One turn sends every row of this set to another row. A few are shown first. Where does it send the rows asked after them?
Sunu: 10 -20 -22 19 -17 -10 7 -2 23 -9 17 -31 -7 13 9 45 -11 -15 17 -8 13 -12 27 -15 -8
Dor: 1 -33 -14 20 -24 5 12 -16 -1 34 7 -6 -19 28 16 15 -19 -30 7 -11 12 -18 12 -6 -4
zesep: 5 -31 -7 2 -21 -3 0 -20 -7 19 0 -43 -5 14 22 26 -15 -27 6 15 2 -11 18 -8 -13
ruru: 13 -19 -1 5 -28 -13 -8 18 11 17 16 -26 18 17 38 55 -30 -6 14 2 15 -9 16 -1 -15
sav: 24 -14 -11 11 -44 -9 -11 17 -9 29 -2 -15 3 -4 32 37 -16 -11 16 -1 17 -11 6 -18 -3
bese: 9 -21 -14 -2 -16 -18 -8 -6 7 4 17 -30 13 9 13 50 -18 -30 20 -7 18 -1 21 -13 -19
Nakuz: 15 -23 -7 -9 -28 -10 -11 9 11 26 -1 -1 22 1 25 25 -16 -6 1 -17 10 -33 -4 -18 7
zelin: -2 -28 -14 23 -12 2 11 2 39 12 17 -31 0 14 18 34 -8 -12 5 -24 6 -26 24 -20 -5
Zit: 13 -28 -14 22 -15 3 0 -2 39 13 17 -27 0 26 5 33 -11 -4 2 -18 9 -28 20 -28 -2
lopu: 5 -15 -10 3 -36 -20 2 -5 -13 29 4 -20 -17 19 30 35 -22 3 -5 4 4 -19 5 -1 6
zatu: 13 -14 -7 8 -31 -6 -1 23 -1 24 16 -21 17 12 35 51 -32 -9 14 0 11 -7 21 -2 -17
vadag: 12 -34 -8 19 -8 2 9 3 37 4 19 -20 13 24 10 28 -16 -20 8 -24 8 -30 20 -13 1
sati: 23 -14 -10 5 -51 -16 -11 14 1 24 2 -12 6 1 35 41 -17 -6 11 2 20 -11 9 -11 -7
nubi: -9 -26 -9 22 -18 -12 7 -4 20 27 12 -17 3 21 24 13 -3 -19 13 -33 20 -35 14 -30 -6
vef: 6 -26 -26 20 -14 2 7 -1 32 8 19 -29 2 27 6 37 -14 -4 -1 -21 5 -28 19 -23 -10
nedu: 8 -27 0 8 -32 -14 -4 -17 -9 21 6 -42 -4 18 25 30 -18 -38 4 11 7 -11 18 -13 -13
pafop: -1 -27 -1 -11 -14 -1 -6 -3 -7 20 0 -39 -2 22 30 40 -24 -13 5 10 -7 -20 3 -3 -4
Gubak: 17 -16 -7 -7 -40 -5 -23 13 2 28 2 -2 12 11 20 35 -14 -15 8 -12 13 -30 -2 -30 3
pume: 12 -36 -2 23 -21 21 1 -13 24 28 6 -29 -5 25 15 32 -27 -31 3 -6 -5 -17 11 -15 -11
sug: 19 -19 -20 18 -19 -15 5 -10 22 -4 20 -30 1 34 8 36 -13 -14 17 -6 19 -13 28 -19 -12
vup: -2 -22 -15 -4 -29 -17 5 -7 -14 27 -1 -20 -12 20 35 30 -20 -6 2 5 3 -19 0 5 -5
dufa: 9 -15 -6 9 -37 -11 -6 13 -1 30 1 -8 9 -10 38 38 -20 2 15 -4 22 -12 7 -7 -9
Gupe: 3 -39 -1 17 -10 24 3 -10 11 29 8 -26 -10 24 14 26 -22 -33 6 -5 0 -18 16 -11 -2
rufil: 5 -14 -4 8 -31 -11 -4 10 2 32 13 1 7 32 24 20 -13 -7 9 -23 22 -39 10 -30 8
rogu: 12 -13 -12 -1 -39 4 -12 7 4 25 -6 1 11 -4 20 29 -12 -5 11 -14 10 -29 -2 -28 -3
gola: 9 -19 0 24 -25 6 8 -5 0 3 11 -29 -11 36 17 38 -28 -23 8 13 0 -21 22 -11 -7
zani: 7 -28 -10 23 -25 -10 0 -4 27 38 12 -18 0 21 21 14 -2 -10 4 -29 22 -30 17 -31 3
Legi: 19 -19 -28 17 -19 -13 7 -8 13 0 17 -35 -1 30 12 40 -15 -19 22 -16 15 -5 25 -14 -12
pazi: 2 -33 -16 26 -18 -9 0 -4 23 32 9 -29 -4 19 22 18 -4 -8 4 -32 18 -30 8 -34 0
Sev: 9 -16 -9 -2 -32 -2 -18 14 -7 29 3 -2 13 10 17 30 -16 -13 5 -10 10 -35 -2 -38 -4
gad: -1 -26 -13 5 -19 10 4 -1 0 30 4 1 -19 35 19 31 -25 -16 6 -14 0 -28 -5 -2 5
faden: 1 -10 -8 7 -26 -3 0 4 1 17 3 1 6 25 19 17 -8 -11 20 -26 14 -41 4 -35 5
ler: 0 -29 -2 22 -12 10 11 -8 -4 11 9 -31 -14 28 16 29 -24 -17 8 15 4 -20 24 -6 -7
Sepo: 12 -30 -11 9 -15 -15 -12 3 10 17 18 -37 15 18 19 53 -26 -29 22 -9 16 -2 13 -9 -27
Dabi: 18 -22 -5 1 -32 -30 -8 9 -5 20 0 -10 15 -5 34 27 -16 -7 10 -1 23 -17 5 -7 0
govas: 12 -26 -15 -7 -33 -7 -11 -19 1 43 -2 -14 -9 15 15 28 -18 -16 -3 -15 -1 -17 -9 -14 3
Nuvad: 21 -33 -5 5 -17 -16 -7 3 16 3 14 -32 23 1 15 40 -19 -32 12 2 15 -9 22 -8 -13
lif: 17 -28 -7 4 -18 -18 -10 -5 19 13 18 -41 17 22 22 46 -20 -28 21 -7 19 -2 19 -13 -21
Gop: 4 -15 1 -5 -18 -12 -6 12 0 20 15 -22 21 8 36 52 -29 -12 22 -8 18 -5 17 -3 -11
Kazuf: 11 -36 -14 21 -20 -15 4 -7 28 20 8 -7 8 17 14 10 -6 -22 8 -31 20 -32 7 -20 0
tol: 18 -18 3 -4 -19 -16 -4 18 1 4 12 -23 23 7 30 43 -27 -10 13 4 13 -15 18 -2 0
fugi: 4 -31 -18 -10 -29 0 -4 -10 2 40 -5 -13 -11 16 27 28 -17 -20 1 -13 -4 -17 -10 -1 0
Gilat: 0 -24 8 -8 -22 -4 -9 2 -4 28 9 -40 2 19 31 48 -28 -15 -4 4 -7 -21 7 -8 0
Goto: 13 -19 -11 10 -24 -13 5 6 12 14 5 5 6 23 23 15 -13 -1 11 -26 17 -39 2 -18 14
Dod: 3 -19 -6 4 -17 5 2 -8 4 33 8 -2 -8 43 14 31 -31 -9 7 -19 -2 -28 -3 -11 5
Movob: 2 -11 -12 10 -26 -9 3 7 -3 30 10 -8 6 30 29 14 -11 -5 8 -27 16 -36 13 -36 9
Ratap: 18 -30 -10 28 -16 -17 11 1 21 -7 18 -27 5 17 15 32 -15 -23 17 -5 21 -15 29 -5 -5
Simu: 6 -28 -10 31 -27 -3 13 -22 9 37 7 -11 -15 35 21 15 -24 -20 10 -15 13 -15 11 -7 -7

Gop moves to -> zelin
Movob moves to -> zatu
Dabi moves to -> Ratap
And these:
pume moves to -> govas
gad moves to -> pafop
lif moves to -> zani

One turn sends every row of this set to another row. A few are shown first. Where does it send the rows asked after them?
rof: 5 -7 -12 15 10 -21 11 6 -19 -14 -14 6 9 -15 8 -13 -11 3 2 6 9
baf: -1 13 5 -37 15 -13 9 -8 -20 19 0 12 2 -9 -12 -8 -2 25 11 24 -14
sepeb: -9 1 -14 2 8 -2 7 17 -22 7 -15 -4 15 -12 1 -18 -19 38 -16 -1 6
befu: -8 7 -10 3 13 -31 19 -7 -35 -13 -13 15 12 -17 18 -15 -20 1 -9 4 2
zum: 2 -3 -7 11 6 -29 16 -4 -19 -7 -6 9 2 -10 10 -11 -16 5 -3 0 12
bul: -4 20 -14 -27 17 5 7 -5 -29 18 -5 7 8 -29 -7 -21 10 23 17 21 -16
Rabi: 5 5 -4 -34 22 -2 3 -5 -16 12 -12 7 21 -22 0 -17 26 19 6 15 -6
Meti: -5 17 -13 -34 24 1 7 -6 -29 16 -5 12 14 -31 5 -25 19 17 11 13 -7
dem: -11 22 -7 -40 27 -9 12 -3 -34 19 2 19 3 -22 1 -21 3 18 13 17 -6
mamot: -6 18 -17 -33 24 1 10 -7 -30 19 -5 8 16 -31 -5 -19 15 18 10 18 -11
norub: -16 6 -16 2 11 2 3 22 -27 -3 -18 4 18 -14 0 -19 -22 34 -14 9 -5
Lel: 8 5 4 -32 13 -8 6 -8 -11 18 -6 3 9 -12 -13 -8 12 26 9 21 -10
vupa: -11 21 -10 -38 26 -9 14 -6 -35 20 1 15 7 -22 -7 -14 0 18 11 21 -12
fulat: -19 10 -4 -7 -1 -10 5 0 -23 2 -10 12 16 -4 7 -14 -23 36 -27 2 -10
sepi: -23 24 -2 3 21 -6 7 23 -17 2 -8 18 21 -12 -4 -21 -19 11 -1 -4 12
Zemog: 4 -6 -6 7 16 -30 18 0 -25 -13 -18 5 16 -14 12 -12 -13 4 -9 2 10
mikan: -20 23 -5 6 14 -4 9 12 -13 9 -6 12 23 -17 1 -23 -9 13 -5 -14 17
figo: -10 8 -14 10 4 -20 9 -7 -29 -19 -9 20 10 -17 17 -17 -13 -1 -3 8 -7
Varir: -2 0 -16 15 10 -16 7 5 -25 -21 -16 12 14 -19 11 -17 -9 0 1 11 -3
Tivu: 6 9 -8 -27 15 3 5 -7 -17 17 -9 -1 13 -24 -9 -16 18 25 13 19 -11
motup: 6 1 8 -40 24 -13 4 -1 -13 13 -8 12 14 -9 -7 -9 15 20 5 20 -4
Kigo: 1 -2 -13 10 16 -23 15 1 -28 -17 -21 6 21 -21 15 -16 -10 2 -7 4 5
Sor: -4 12 2 -42 25 -17 13 -5 -26 20 0 15 7 -10 -13 -6 -1 20 7 23 -9
dud: -7 6 -14 7 15 -23 16 -3 -35 -17 -18 12 18 -23 18 -18 -13 0 -8 5 0
Gos: -20 19 9 -1 8 -10 0 5 -5 -2 -10 22 31 -3 1 -14 -7 12 -16 -5 3
Bimom: -8 5 -9 8 1 -28 14 -12 -26 -9 -4 18 3 -12 16 -14 -18 3 -6 1 1
segen: -23 22 7 -1 17 -10 2 18 -12 -5 -10 25 27 -3 -4 -15 -18 10 -8 2 3
Mivo: -12 3 -6 -3 0 -9 9 3 -18 10 -10 1 13 -7 5 -14 -20 39 -24 -5 4
kamod: -17 20 2 3 7 -6 5 1 -5 6 -8 14 29 -13 4 -19 -3 14 -14 -15 11
vas: -22 11 -11 -4 5 -3 1 12 -30 -6 -15 13 19 -9 5 -17 -25 33 -20 10 -15
vasav: 4 6 -8 -32 21 -1 7 -8 -18 17 -10 3 22 -23 -8 -12 22 20 5 17 -9
rore: 5 2 3 -38 23 -13 8 -6 -15 18 -7 7 16 -11 -13 -5 12 21 3 21 -7
zolot: -2 0 -4 3 14 -35 20 -5 -29 -11 -13 11 11 -11 14 -11 -20 3 -10 2 8
Nebu: -3 11 6 -43 27 -19 10 1 -25 17 0 19 3 -8 -6 -12 0 19 10 20 -4
Zer: -8 23 -6 -34 17 -6 10 -6 -31 18 1 14 1 -19 -9 -16 -3 22 15 24 -18

Nebu moves to -> Rabi
rore moves to -> mamot
And these:
Zer moves to -> Lel
norub moves to -> fulat
Bimom moves to -> rof
segen moves to -> kamod
zolot moves to -> Kigo

One turn sends every row of this set to another row. A few are shown first. Where does it send the rows asked after them?
suku: 21 14 7 -1 6 -4 32 10 19 -29 8 -12 -8 -2
Vaf: -11 4 1 -12 34 -27 15 14 -4 -40 10 3 15 -17
gal: 8 7 9 -11 17 -5 22 -1 -3 -22 -17 20 -19 0
Fanu: 2 3 19 -16 13 1 32 8 -14 -28 1 10 -8 -15
fak: 21 13 11 9 12 -11 26 12 21 -36 11 -9 -10 -3
fof: 14 -1 6 -6 18 -6 15 3 -1 -19 -25 13 -15 3
keta: 14 4 12 -4 15 -28 12 9 28 -11 5 -16 10 -7
tunez: 19 -3 -1 -3 13 -21 8 10 25 -15 7 -14 12 2
para: -12 1 8 -21 32 -34 11 15 -1 -37 6 7 5 -15
ruk: 9 5 -2 -13 11 -5 17 -3 -1 -20 -15 10 -19 8
fubed: 21 1 8 5 13 -21 18 14 23 -14 1 -19 6 0
dutef: -8 9 -7 3 24 -14 20 25 0 -22 11 -3 4 -28
sop: -11 4 1 -8 43 -26 13 13 -1 -37 2 14 10 -11
Rozu: 10 3 12 -15 22 -5 14 -2 -6 -27 -24 11 -14 3
tifal: -8 -4 -2 -10 42 -27 13 21 -2 -30 5 6 12 -13
delab: 22 5 10 3 23 -28 9 9 21 -21 -1 -21 12 -1
Navup: 11 4 22 -9 11 1 22 4 -16 -27 -3 11 -4 -16
vuf: 25 10 6 1 22 -23 14 11 30 -18 -2 -12 7 3
bepuv: 5 13 10 -12 15 -7 20 4 0 -19 -18 14 -13 15
Zomop: -14 2 6 -15 31 -28 21 20 -4 -38 6 12 13 -4
zuku: -3 8 -5 -7 23 -16 26 22 6 -22 20 -6 7 -28

Navup moves to -> fak
vuf moves to -> tifal
And these:
fof moves to -> delab
ruk moves to -> keta
suku moves to -> zuku
Vaf moves to -> gal
para moves to -> bepuv

